One vector is turned by the same rotation once a step. Each row is the vector after some number of steps, and that number follows the row.
The counts run from 0 to 218.
[ 23 -16  -9  17  -3  10  -3  -9  16  21   8   6  10  20   7  -2  20  -8
  -3 -12 -30   6 -40  25   2   9   0  17  12 -15  13  24  -6   0 -38 -12
   0 -22  -5  15   3  25 -15]  113
[  1  32   5 -23  11   9 -35   0  -3  18  -5  -7   4  -1 -20  -4  16  -5
   7   9   4  22   1  13   4  -3  19   2 -27  15  -9  -6 -18   0 -52  19
 -24  -6  17  10  17  33  -4]  123
[ -6 -26   4   4  27  39  -8  22  -7  -6  12 -21  -3   5  20 -28 -15 -12
  14  -2   2  32   2  35  -9 -16   7  10   3 -18  11  20   7  13  20  -3
 -21   1  -7  19 -29   4 -15]  9
[ 17  38  18  14 -14  -7   8  -4 -13 -12  -3  10   7 -20  22 -12  19   4
 -29  -9 -21  18  21 -10  -8   2 -11  -4  15  14 -10  13  -7 -12 -44  18
  -1  -9 -22 -25  26   0 -14]  33
[ 38  11   4   9   4   4 -15 -22   3  19  22  18  37 -33   9 -16  10   1
   1 -17 -14  19 -32  -6  -9   8 -34  16   6 -28  13  19  -4  16 -14  -4
  17  -4   6  -3   2  14   4]  185
[-15 -31   6   0  -7   1  33  18  -4 -32 -17  -2 -10  13  21   7  12  -5
 -31 -19 -16  18  -6   5 -22   1  -8 -14   6  21  -2  35 -18 -16  15  31
  -1  -5 -26  -8   8 -13 -11]  164
[ -9   5  -1 -21  26  33 -32 -10 -28   8  -4 -33 -17   0   6  -6  -4   2
 -10   2  11  20   9  -4  19  -8  30 -13  -3   8  10 -30 -25 -19  -5  18
 -19  -4   8  27  -8  19   8]  210
[ 18  40  14  -9  -9  -5 -31   2  -1  14   5   5  17 -41  20 -18   9  25
  -7  -9 -24  10  16  -8   7  13   2   9 -11 -10  -1   9  -8 -10 -44  15
  -5  -7 -10 -12  20 -10 -12]  35
[ -6 -29 -32  16   7   8   5   8  -6 -21 -20 -20  -7  22 -12   2  14   7
 -18  -7  11   2 -28  22   4   4   4 -19  16  12  32  -9  17  -5  35  12
 -13  -4   2  36   8  -8 -29]  146
[ -6  19  13  -2  19  32 -10   6 -26  -1  -7 -37  -1  -7 -26 -19  11 -17
  -8  20  26  15  29 -19  -6 -18  17 -13   5  14  10 -17 -18  -5 -15  22
   4  -7   1  29  -4  15   5]  208
[ -7  14  17 -10  24  34 -14  -3 -25   0  -9 -37 -13   2  -6  -4  -7  -6
  -9  11  19  18  24 -22   7 -13  19 -16   2  18  14 -29 -23 -13 -10  13
  -8 -10   2  22  -8  19  14]  209
[ 28  40 -29   3   2   7 -17 -15 -23  -8 -11 -17 -11 -14 -19  -3  25  24
 -19  15   3  26  15 -24  16  -3 -26 -14  11  16  18 -11   5  -3   4  12
 -11  -2   8  14  22   1 -14]  134
[  5  17   9  20 -17  -3  15  -4 -16 -27 -16  17  -1  -9   8 -11  31  -2
 -32 -15 -17   9   8   1 -12   9 -15   1  19  26  -5  17  -9 -17 -45  19
   7  -8 -19 -18  25  -3 -23]  32
[ 18  27  -3   1 -10 -12 -16 -24  -6  14  -8  -1  13 -28 -21 -18  32   4
 -24   7  -2   7  -1 -39  11   0  -8   8   8   9  23   2 -28 -13 -35   3
  29 -17  -3  17   6  10  -4]  119
[ 42  19 -13  24 -13  -4  12 -11  15  11   4  -1 -15   4 -14   5  32  -4
  -8   5 -13  17   7 -19  -7 -14 -12 -12  34  -4  18  25  -9   2 -42 -16
   3 -26 -10  -3  17  11   2]  116
[ 22  -7   8   5  12  -5 -12  13  34  11  10  -1  12  11 -22  -1 -11  12
   9 -12  -4  -4  -9  24 -13   0  32  -9 -19 -11   5  11  11   8 -57  -1
 -25 -20   6   1  34  12 -11]  40
[ 34  13   1   6   8   3  -4   4   0  25   8  14  -5 -20  34  -2  12   7
  -2  -7 -34  37 -12   1  -4   4 -36   2  -6 -19 -13  34  -6   1 -22   0
  -4   4   0 -20  15  19  12]  183
[ 23 -21   8  19  -8   9  17   1  11  -8  15  18  15   6  27  -9  -2 -24
 -13 -23 -15  12  -9  42 -25  -1 -16   8  23 -17   2  38  15  14  -9   3
  -2  -7 -17 -18  -2  -4 -13]  98
[  7  19 -23  10 -11  -6  -1  -8 -12   1 -27  -9  -4   2  -8  -6  39  11
 -23 -15 -27  -3 -41   6  -6  22 -27 -11   9  17   0   1  -2 -19 -23  16
   2   1  -7   6  33  24 -17]  47
[ 42   4  -5  -5 -13 -15 -15 -18  42  13  16  24   8 -13 -30  12  -3 -23
  -1 -11   1  -5 -12   8 -12 -13  -8 -16   0 -17  12   7  -8  13 -24   9
   3 -25  22  -5  14  19   6]  188
[ 12  32  -6 -11  -4  -3 -26  -5  11  15  14 -14  58 -21 -21 -13   9  10
  13  -4  13   8 -34 -13  -3  10 -10   1   4 -20  12 -19   9  16 -16   4
 -11  -5  10  26   7  12   4]  53
[ 22  57  -1  -9 -10   4  -5  -4  -8  13   2 -11  14 -15   4   2  14   6
   2   1 -12  25 -11 -13 -10   4 -29 -17  20  -1 -17   2   7   7 -36  10
 -26   9  -7  -8  28  16  17]  50
[-16  18 -26 -14  -7  17   2  -7 -23  -3 -19 -12   7  14   6  15  28  -8
  -3  -4   2  35 -48   6  -1   0 -28  -5  13  22  -5   6  -6  -1  15  29
 -17  14  -3  22  10  17  -1]  64
[ 26  25 -15  -8 -15   2 -27 -22  17  -7  -2  -2  -3   4 -39  14  13 -33
  -7  22  21   5  13   4   3 -26  10 -15  16  12  31 -14  -9   4 -11  22
   0 -21  11  18  12  16  -7]  205
[ 23  -5   4   0  -6   6   2  -2  -1 -17  26  15   7  -6  25  13 -11  -2
   2  -5   5  43  20  11  -4 -26 -26  -3  21 -14   6  34  18  19  28  12
 -26  -4   6 -21  -7 -26   2]  83
[ 43  -1   7   8 -16 -19 -18  -3  26  -3  11   8  16 -40   0 -30  12  -5
 -20  -2 -17  -1  12 -15  -6   1  -5   0  12 -18  28  20 -11   1   1  10
  36 -20 -22   9  -6 -10 -18]  102
[ 12  31  20  -9  -2 -10 -31  -4  -1   7   8  11  42 -40  19 -30  -4  24
  -7 -13 -15   3  -7  -7   6  19  15  18  -9 -17   4   3  -9  -3 -47  10
  -1  -7  -5  -1  17  -3 -11]  36
[ 18 -17  17  -6  -7 -20  -6  23  37  -9  23  17  18 -18 -18   3   1  -7
  12   0   4   8   1  14 -17  -4  16 -10 -26  -9   8  46  -4  20 -12  22
   1 -14   6  -5   4 -13  -9]  173
[-13  24 -12 -14 -10  11   8  -8 -23  -7  -9 -13  16  11  10  16  32 -13
   6   1  11  45 -33   4 -13  -9 -33  -5  21  16 -11   6   1   8  12  20
 -22  19   1   8   4   9  10]  65
[ 48   8  -5  -3  -2 -15 -19  -2  37   0   9  21   5 -14 -43  -5  10 -25
   4   6   2  -2   1   7 -15 -10   5 -20 -17 -11  10  16  -7  17 -23  20
  18 -16  20   7  14  21   0]  189
[ -1 -45   8  -1  16  -3   7  27  19  -8   9 -27   1   6   4   2 -21  17
  -9 -16   8   3   7 -16  -7  -3  38 -30   5 -13  27   4  -3 -11  25   7
 -12 -15 -16  17  -7 -29   1]  160
[ -3 -13   3   8  27  26  -2  12  -6   3  11 -36  14  12  -9  -9 -24  23
   8  -6  24  16  -2   3  -3  -6  22 -25  19  -9  27 -21  20  12  16  -4
 -41  -5  11  28  -1  -6   8]  143
[ 10 -29   3  17  -5   1   1   5   1  -8   6  15   9   1  32 -12  -2 -13
 -10 -36 -30  13 -28  47 -13   7 -15  17  16 -15  -1  38   9   7   3   8
  -3  -8 -10 -13  -6   3 -18]  97
[ 15   5 -23  36   5   8  25 -19 -12  -6 -12 -10  -6  29 -38  10  29   2
 -16   3  13  22 -13   7 -10 -12 -22  -7  26  20  20   4  10   1 -18  -3
 -16 -15  12  22  18  23 -13]  131
[ 14 -16 -29  20  14   9  -8 -23   0  14  -9 -11  -2  29 -26  11  12  18
  -1  -2   4   8 -37  17  13   3   1   4   7  -4  32  -2   9   0 -15 -11
 -16 -14  19  34  17  23 -22]  129
[  8   6 -11 -23  -2   1 -20  -9   1  -2  19  -6  42 -15 -13  10   3   5
  20   4  30  32 -15 -20  11 -12  -5  -3   4 -14  23   1  14  26  31  13
 -14  -3   9  32 -17 -18  -1]  69
[  6 -31   5  -7  16  16 -20   6  -1   4   2  -1  -9  -7  55 -10 -23   2
 -23 -33 -36   9 -13  30   3   8   1   0  -3 -20   0  15  -7  -7   8   7
 -11  -6  -2 -14  -3   4  -3]  95
[ 11 -30  12 -11 -11 -18  -8  -3  10 -31   4  12   5 -16 -14   2 -23 -21
 -35 -22  20  -8  24   3 -14 -17  14 -27  -3  11  25   5 -13   1  21  37
  14 -21   7  -7  -8 -32   0]  88
